In the data rows, the value 500 means zero.
Some points:
{531, 391, 305, 427, 390, 444, 551, 579, 382, 214, 698, 299, 323, 448, 510, 609, 580, 890, 538,
 556, 673, 561, 441, 370, 428, 592, 436, 430, 422, 500, 444, 535}
{627, 485, 544, 628, 492, 434, 561, 316, 381, 719, 586, 464, 423, 710, 551, 631, 711, 532, 306,
 395, 324, 433, 502, 575, 475, 701, 471, 412, 266, 578, 426, 596}
{578, 689, 445, 502, 511, 620, 428, 527, 560, 382, 551, 475, 649, 671, 516, 410, 773, 727, 382,
 406, 625, 712, 566, 510, 562, 254, 571, 570, 656, 669, 399, 378}
{406, 603, 339, 245, 753, 533, 159, 331, 385, 516, 637, 418, 506, 500, 474, 464, 427, 302, 402,
 354, 462, 318, 414, 544, 588, 509, 357, 544, 624, 498, 473, 301}
{364, 671, 395, 546, 596, 517, 396, 494, 337, 570, 503, 443, 585, 534, 646, 417, 413, 348, 615,
 461, 640, 318, 253, 446, 591, 411, 549, 551, 561, 454, 380, 634}
{701, 624, 605, 682, 565, 625, 419, 613, 677, 400, 605, 761, 434, 487, 642, 522, 524, 536, 629,
 745, 525, 554, 473, 606, 410, 570, 483, 452, 562, 433, 558, 527}
{364, 506, 563, 407, 370, 695, 582, 318, 541, 586, 459, 383, 624, 671, 640, 475, 695, 519, 500,
 496, 352, 612, 479, 399, 443, 548, 450, 440, 502, 536, 779, 603}
{585, 257, 533, 552, 429, 674, 684, 355, 427, 486, 405, 381, 297, 462, 328, 399, 445, 595, 504,
 512, 541, 385, 603, 597, 607, 437, 417, 508, 531, 500, 508, 648}
{762, 595, 559, 383, 529, 169, 472, 527, 608, 633, 513, 435, 634, 658, 622, 353, 410, 657, 465,
 459, 552, 432, 706, 318, 421, 488, 611, 336, 589, 594, 612, 536}
{478, 433, 306, 304, 750, 640, 493, 461, 306, 410, 332, 501, 375, 567, 564, 317, 485, 505, 369,
 505, 471, 793, 459, 392, 608, 565, 626, 439, 444, 415, 301, 625}
{561, 527, 571, 550, 496, 442, 526, 467, 455, 368, 688, 719, 502, 680, 524, 503, 353, 558, 520,
 311, 639, 529, 456, 625, 482, 631, 575, 603, 575, 646, 357, 551}
{399, 329, 418, 492, 648, 512, 639, 459, 510, 588, 453, 717, 669, 649, 616, 394, 590, 587, 457,
 346, 613, 449, 624, 588, 272, 481, 536, 645, 544, 631, 335, 650}
{458, 607, 527, 447, 495, 533, 251, 677, 323, 406, 372, 462, 453, 272, 533, 655, 405, 506, 464,
 423, 437, 646, 573, 707, 553, 501, 368, 353, 465, 576, 675, 678}
{406, 478, 632, 330, 441, 327, 371, 342, 602, 363, 418, 624, 399, 523, 234, 512, 380, 553, 374,
 459, 532, 692, 589, 569, 705, 503, 282, 558, 421, 522, 433, 402}
{592, 669, 465, 467, 504, 548, 670, 542, 745, 500, 337, 719, 602, 506, 460, 348, 375, 485, 596,
 532, 569, 521, 284, 444, 544, 386, 586, 395, 366, 474, 716, 615}
{393, 703, 250, 510, 467, 532, 657, 474, 399, 577, 285, 515, 649, 472, 527, 717, 552, 543, 347,
 588, 589, 447, 744, 516, 482, 747, 371, 477, 411, 448, 696, 464}
{394, 421, 350, 373, 464, 514, 421, 496, 491, 356, 338, 563, 504, 535, 507, 555, 503, 293, 525,
 468, 714, 300, 656, 549, 566, 593, 509, 649, 625, 471, 406, 506}
{457, 413, 597, 534, 602, 539, 428, 513, 563, 662, 473, 584, 624, 350, 350, 642, 546, 610, 426,
 584, 487, 529, 597, 293, 821, 371, 505, 432, 518, 545, 470, 372}
{464, 652, 574, 576, 534, 582, 555, 559, 251, 438, 690, 490, 670, 454, 469, 417, 481, 667, 513,
 429, 415, 517, 358, 559, 476, 546, 424, 816, 436, 410, 637, 405}
{440, 449, 687, 381, 452, 631, 696, 573, 391, 334, 491, 515, 408, 470, 548, 626, 560, 262, 535,
 432, 617, 411, 520, 443, 278, 547, 478, 252, 385, 650, 598, 192}
{422, 663, 638, 513, 211, 449, 584, 487, 527, 576, 417, 609, 361, 279, 507, 562, 468, 288, 562,
 531, 361, 575, 437, 296, 419, 504, 521, 553, 474, 549, 359, 577}
{433, 486, 571, 384, 619, 361, 383, 403, 439, 701, 433, 599, 361, 641, 203, 671, 360, 597, 524,
 846, 581, 421, 505, 581, 410, 460, 541, 630, 451, 472, 468, 514}
{699, 471, 364, 491, 493, 525, 470, 411, 647, 528, 611, 494, 439, 475, 415, 583, 494, 447, 402,
 446, 455, 186, 451, 285, 583, 704, 304, 534, 581, 579, 307, 421}
{625, 279, 459, 742, 481, 521, 491, 487, 131, 533, 359, 658, 565, 426, 342, 326, 473, 473, 617,
 500, 438, 585, 678, 393, 462, 695, 449, 275, 481, 337, 586, 218}
{657, 525, 501, 433, 580, 340, 543, 433, 472, 329, 609, 462, 671, 395, 526, 492, 658, 304, 633,
 529, 684, 508, 535, 360, 512, 300, 387, 753, 542, 558, 554, 655}
{437, 686, 695, 493, 577, 472, 770, 566, 541, 362, 643, 437, 523, 401, 459, 335, 453, 590, 282,
 660, 469, 517, 691, 533, 498, 652, 528, 608, 635, 423, 440, 513}
{496, 542, 380, 527, 415, 582, 363, 749, 546, 539, 415, 589, 142, 472, 274, 417, 651, 558, 335,
 458, 298, 374, 505, 404, 467, 350, 627, 589, 720, 471, 703, 465}
{496, 640, 729, 448, 403, 501, 486, 419, 504, 608, 378, 481, 589, 728, 637, 455, 314, 686, 686,
 503, 657, 478, 389, 478, 388, 362, 602, 508, 505, 632, 209, 396}
{459, 582, 461, 592, 526, 486, 594, 643, 680, 460, 647, 453, 504, 377, 468, 525, 583, 354, 460,
 517, 474, 256, 349, 641, 457, 318, 589, 249, 467, 497, 251, 515}
{687, 545, 700, 441, 324, 663, 409, 424, 401, 529, 590, 505, 564, 352, 564, 649, 580, 416, 469,
 476, 426, 534, 669, 496, 440, 355, 522, 429, 550, 365, 389, 624}
{425, 462, 578, 466, 451, 584, 643, 572, 569, 646, 707, 684, 466, 422, 489, 466, 594, 582, 705,
 591, 596, 461, 505, 386, 731, 476, 453, 432, 411, 543, 590, 565}
{480, 509, 370, 606, 327, 406, 486, 253, 465, 274, 706, 536, 467, 614, 398, 551, 359, 415, 518,
 730, 258, 299, 586, 532, 719, 446, 587, 374, 640, 493, 697, 579}
{470, 529, 316, 421, 564, 369, 630, 715, 482, 458, 554, 384, 466, 529, 609, 490, 578, 451, 762,
 575, 447, 652, 482, 497, 593, 573, 566, 590, 483, 604, 450, 329}
{366, 355, 101, 481, 458, 466, 616, 531, 586, 770, 575, 566, 370, 484, 450, 703, 257, 551, 527,
 332, 364, 754, 538, 514, 490, 411, 426, 394, 644, 398, 412, 541}
{436, 495, 405, 616, 668, 731, 429, 380, 561, 618, 362, 512, 494, 201, 467, 765, 459, 595, 517,
 518, 318, 520, 431, 477, 474, 660, 745, 677, 584, 574, 444, 544}
{316, 479, 652, 598, 599, 511, 523, 318, 463, 419, 411, 202, 403, 387, 535, 363, 554, 494, 778,
 334, 407, 479, 646, 559, 501, 639, 523, 393, 554, 466, 394, 375}
{641, 459, 484, 640, 272, 689, 506, 394, 674, 729, 365, 392, 416, 502, 483, 418, 654, 303, 593,
 442, 654, 687, 455, 575, 559, 583, 621, 389, 506, 350, 509, 450}
{492, 417, 554, 612, 605, 516, 619, 549, 614, 432, 293, 585, 487, 575, 821, 472, 324, 624, 268,
 620, 535, 391, 371, 495, 517, 289, 349, 699, 488, 441, 384, 404}
{459, 532, 623, 530, 604, 462, 199, 626, 512, 528, 539, 401, 404, 383, 657, 332, 603, 579, 716,
 513, 441, 432, 670, 404, 291, 523, 202, 445, 302, 394, 533, 638}
{408, 386, 436, 632, 402, 399, 386, 596, 634, 343, 305, 518, 755, 388, 480, 578, 452, 600, 440,
 404, 517, 375, 507, 550, 530, 311, 707, 538, 192, 495, 558, 543}
These points spread out most along one direction. Take the direction at right angles to it along which they spread out most. Go by this last direction. How far along it is each point below, from 0 to 99? 50 is the average, and the first point above lies past it. One standard deviation of the points above along it is 16.
{197, 494, 447, 594, 539, 295, 386, 600, 538, 474, 502, 418, 542, 482, 388, 401, 439, 299, 401,
 469, 551, 541, 601, 430, 327, 727, 551, 308, 406, 612, 471, 446} 52
{498, 383, 549, 544, 418, 384, 536, 478, 334, 474, 486, 417, 535, 327, 400, 199, 370, 469, 331,
 471, 502, 604, 223, 531, 333, 718, 294, 275, 466, 522, 684, 469} 65
{647, 373, 710, 268, 472, 650, 574, 756, 524, 614, 346, 436, 664, 718, 567, 618, 413, 446, 562,
 467, 244, 364, 446, 608, 495, 524, 516, 444, 626, 273, 363, 649} 55
{617, 363, 448, 496, 465, 338, 539, 646, 437, 499, 400, 327, 632, 444, 356, 570, 704, 419, 487,
 744, 407, 657, 223, 502, 466, 565, 472, 642, 635, 690, 595, 493} 50
{410, 376, 794, 551, 419, 440, 605, 533, 428, 612, 603, 523, 542, 456, 772, 473, 495, 480, 268,
 459, 585, 553, 428, 610, 540, 320, 629, 684, 580, 625, 608, 528} 57
{586, 444, 426, 361, 465, 430, 504, 441, 589, 371, 473, 549, 372, 418, 405, 536, 375, 406, 662,
 311, 354, 471, 506, 604, 606, 323, 524, 626, 305, 389, 646, 421} 41
{551, 573, 440, 651, 601, 675, 407, 662, 599, 545, 627, 388, 476, 619, 366, 560, 472, 573, 513,
 378, 630, 583, 430, 555, 560, 559, 473, 622, 501, 416, 740, 545} 48
{725, 530, 631, 631, 606, 556, 538, 524, 587, 543, 624, 226, 470, 728, 610, 514, 366, 328, 505,
 509, 531, 608, 637, 510, 369, 307, 550, 423, 531, 609, 592, 493} 68
{448, 367, 302, 328, 436, 561, 351, 368, 634, 554, 711, 505, 528, 558, 511, 434, 558, 405, 512,
 797, 505, 483, 491, 771, 540, 447, 586, 532, 301, 448, 344, 323} 37
{457, 559, 575, 575, 513, 130, 472, 414, 549, 426, 472, 677, 461, 599, 581, 573, 730, 591, 501,
 410, 534, 491, 314, 370, 409, 518, 549, 523, 533, 227, 512, 550} 54
